Some points, one per row:
Array([1.230, -0.318, -1.022, 1.230, -2.231, -0.850, -1.060, 0.487, -2.231, -0.341, 1.022, -2.231, 0.413, 1.877, -2.231, 0.915])
Array([0.915, -2.023, 1.512, -2.231, 0.818, -0.818, -0.112, 1.446, 1.446, -0.882, 1.512, 0.728, -1.279, 0.757, 1.230, 0.248])
Array([-1.099, -1.230, 0.949, 0.294, 0.462, 1.446, -0.157, -0.818, -1.330, -1.230, -0.437, 0.045, -0.538, 0.564, -0.882, -0.413])
Array([-0.067, -2.633, -2.633, 1.667, 0.728, -0.134, 2.231, -2.633, -2.633, 0.225, -2.231, -0.671, -0.985, 0.512, -1.386, -0.389])
Array([0.089, 0.644, -0.850, -0.022, 1.446, -0.787, 1.141, -0.318, 0.248, 0.882, -1.279, -1.585, 0.089, -0.818, -0.045, 0.413])
Array([0.699, -0.413, -0.365, 0.671, -1.512, 0.341, 0.512, 0.949, -0.089, -0.225, -0.089, 0.487, 2.231, -0.157, 0.671, 0.134])
Array([-0.590, 0.318, 2.231, 0.318, -0.850, 0.512, 0.462, 1.022, 1.763, -0.538, 0.202, 0.134, 1.330, -0.787, 0.564, 0.179])
Array([0.882, -1.060, 0.699, 1.330, -1.060, -0.318, 0.617, 1.141, -0.487, 0.000, -0.644, -0.818, -0.512, 0.462, -1.141, 0.225])
Array([0.202, -0.157, -0.617, 0.617, -0.413, 0.134, -0.564, 1.667, -0.045, 0.112, -1.230, -0.248, 0.590, -0.728, -0.915, -0.512])
Array([-0.538, 2.023, 1.877, 2.633, 0.787, -1.099, -1.446, 0.699, 0.389, 0.699, -2.023, -0.590, -0.179, 0.067, -2.633, -2.231])
Array([-0.157, -0.022, -0.389, -0.157, -0.538, -1.279, 0.389, 0.985, -1.446, 0.067, 1.446, -1.877, -0.818, 1.446, -0.202, 1.099])
Array([-0.671, -1.184, -0.413, 0.112, 0.437, 1.763, -0.538, -1.446, -0.341, -1.763, -0.671, 1.184, -1.099, 0.949, -1.330, -0.067])
Array([0.389, -0.949, 0.365, -0.818, 1.230, -1.763, -1.230, 0.818, 1.279, -0.915, 0.271, 1.446, -1.512, -0.757, 0.365, 0.365])
Array([1.585, -0.487, -0.157, 2.231, -1.141, 0.318, 1.184, 0.882, -1.099, -0.022, -0.882, -0.564, -0.225, -0.413, -0.728, -0.757])
Array([-0.179, 0.699, -0.882, -0.365, 1.279, -1.667, 0.341, -0.341, -0.699, 1.386, -0.757, -1.763, 0.728, 0.437, 0.915, 1.230])
Array([-0.271, 0.818, -0.437, 0.882, -0.949, 0.202, 0.294, 1.060, 0.487, 0.462, 0.112, -1.279, 1.099, -0.538, -0.644, 0.157])
Array([-0.487, 1.060, -1.512, -0.538, 0.590, 0.000, 0.202, -0.413, -0.644, 1.230, 0.341, 0.225, 0.067, -1.022, 0.699, 1.877])
Here are 12 more points, each followed by its number:
Array([1.022, -1.141, -0.022, 1.877, 0.022, 0.045, 1.446, 0.389, -1.877, -0.134, -1.099, -0.271, 0.045, -0.699, -0.437, -1.141]) 0
Array([1.877, -0.699, 0.882, -1.230, 0.985, -0.757, 0.318, 0.850, -0.112, -0.389, -0.202, 0.318, -2.023, -0.462, -0.225, -0.157]) 1
Array([0.179, -0.728, -0.179, -0.787, 0.000, -0.949, 2.023, 0.271, 0.437, 0.787, -0.294, -1.446, 0.294, 1.022, 2.633, 1.060]) 2
Array([-0.022, -0.512, -0.341, -0.462, 0.365, -0.590, 1.060, -0.248, -0.413, 0.949, 0.045, -1.330, 1.877, 0.617, 1.386, 1.446]) 3
Array([0.318, -0.341, -0.590, 1.446, -0.067, -0.157, 0.757, -0.112, -0.538, -0.318, -1.386, -0.067, 0.248, -0.271, -0.179, -0.985]) 4
Array([0.294, -1.512, -0.757, 0.949, -0.728, -0.487, 0.538, 0.225, -1.667, -0.112, 1.099, -2.023, -0.728, 1.667, -0.818, 1.763]) 5
Array([0.225, 0.590, -1.279, -0.985, -2.633, -0.112, -0.271, -0.271, -1.060, 1.330, 1.763, 1.877, 1.446, 0.318, 2.023, -1.330]) 6
Array([1.184, 1.585, -1.667, -1.141, -0.617, -0.045, -0.248, -0.564, 0.067, 2.231, -0.045, 2.231, 0.671, -1.667, 1.667, -0.882]) 7
Array([0.271, -0.089, -0.271, 2.023, -0.699, 1.022, 0.850, 0.757, 0.271, 0.248, -1.667, 0.787, 1.386, -1.330, 0.000, -0.728]) 8
Array([0.671, 0.882, -1.877, -0.671, -0.341, -0.225, -0.590, -1.099, -0.617, 1.585, -0.248, 1.667, 0.318, -1.763, 0.787, -0.787]) 9
Array([0.000, 0.134, 0.067, 0.850, 0.757, 0.389, 0.882, 1.184, 0.462, -0.157, -1.763, 0.437, 0.341, -0.671, -0.341, 0.671]) 10
Array([-0.882, 0.757, 0.787, -0.067, -0.271, 0.487, -0.787, -0.487, -1.141, -1.141, 0.462, -1.184, 0.202, 1.585, -0.248, 0.564]) 11
Which of these numbered points is nearest to each point below, looking only along the 6 directions in which the first points spread most? Its number follows each.
Array([-0.728, -0.787, 1.141, -0.413, -0.022, 0.590, -0.757, -1.279, -1.230, -1.667, 1.184, -0.318, -0.271, 1.386, -0.134, 0.882]) > 11
Array([-0.437, 1.230, -1.060, 0.590, -1.184, 0.564, -2.633, -0.590, -1.512, -0.757, 1.667, 1.022, 0.818, -0.134, -1.763, 1.512]) > 11
Array([0.757, -0.365, 0.318, -0.728, 1.022, -1.330, 0.590, 0.538, 0.512, 0.985, -0.271, -1.141, -0.045, 0.787, 1.099, 0.787]) > 2
Array([1.446, -0.882, -0.487, 0.818, -0.512, -0.728, 1.512, 0.067, 0.112, -0.617, -1.512, -0.022, -0.757, -1.230, -0.985, -1.585]) > 0
Array([0.644, -1.446, -0.512, 0.512, -0.487, 0.728, 0.915, 0.644, 0.318, -0.067, -0.787, -0.089, -0.564, -0.365, -0.067, -0.225]) > 4
Array([0.818, 0.112, -1.386, 1.141, 0.389, -1.446, -1.022, 0.462, -2.023, 0.671, 0.949, -2.633, -0.157, 0.389, -1.667, 2.633]) > 5
Array([1.386, -1.585, 1.763, -0.699, 0.949, -1.230, -0.512, 1.230, 1.386, -0.728, 0.985, 0.882, -1.585, -0.389, 0.437, -0.179]) > 1
Array([-0.365, -0.271, -0.112, -0.179, 2.023, -0.248, 0.985, -0.202, -0.179, 0.538, -0.512, -0.949, -0.699, -0.067, 0.728, 0.617]) > 9
Array([-2.023, -0.564, 1.330, -1.512, -0.787, 0.915, 0.564, -1.330, 0.617, 0.487, 1.279, -0.112, 2.633, 1.512, 1.763, -0.818]) > 6
Array([-0.389, 0.045, 0.462, -1.184, 0.882, -2.023, 0.022, 0.022, 0.787, 1.877, 0.671, -0.757, 0.538, 1.230, 1.141, 0.757]) > 2
Array([0.341, 1.141, -2.231, -1.386, -1.279, -0.617, -0.134, -1.667, -0.818, 2.023, 1.585, 1.230, 0.157, -1.060, 1.512, -0.134]) > 3
Array([-1.060, 0.437, 0.413, 0.067, -0.248, 0.985, -2.023, -0.850, 0.000, -0.671, 1.141, -0.341, 1.279, 0.413, -0.699, 0.067]) > 11
Array([-0.757, 0.157, 0.538, -0.134, 0.112, 0.818, -1.330, -1.585, -1.184, -0.590, -0.564, -0.157, -0.617, 1.279, -0.389, 0.294]) > 11
Array([-0.089, -1.386, 0.564, -0.389, 1.060, 0.413, 1.279, -0.022, 1.667, 0.341, 0.179, -1.230, -0.487, -0.248, 1.446, 1.386]) > 2
Array([-0.294, -0.757, 0.112, -0.564, 1.512, -1.141, 0.671, 0.157, 1.099, 0.915, -0.487, -0.225, -0.318, -0.022, 1.330, 1.279]) > 2
Array([2.023, -2.231, 0.512, -1.022, 1.763, -1.386, -0.202, 2.633, -0.564, -1.512, 0.915, 1.099, -2.633, -0.949, 0.089, 0.437]) > 1
Array([-0.225, 0.000, 2.023, 0.985, 0.157, -0.271, 0.818, 1.763, 1.512, 0.202, -0.413, -0.413, 0.850, -0.617, 0.644, -0.318]) > 10
Array([0.462, -1.667, -0.818, -0.294, -1.099, 1.279, 2.633, 1.386, 0.882, -0.045, 0.882, -0.179, 0.882, -0.644, 1.022, -0.112]) > 6
Array([-0.341, 0.985, -0.248, 0.757, -1.763, 0.157, 0.787, 0.728, 1.230, -0.564, -0.389, -0.882, 0.915, 0.644, 0.389, 0.699]) > 6
Array([-0.787, 0.728, 0.225, -0.045, 0.248, -0.089, -0.671, -0.617, -0.728, 0.045, 0.512, 0.022, 0.699, 0.538, -2.023, -0.644]) > 11
Array([0.985, -1.330, -0.699, -0.644, 1.386, -1.060, 1.877, 0.089, -0.915, 0.818, -0.538, -0.462, -0.949, 0.882, 0.818, -0.341]) > 2
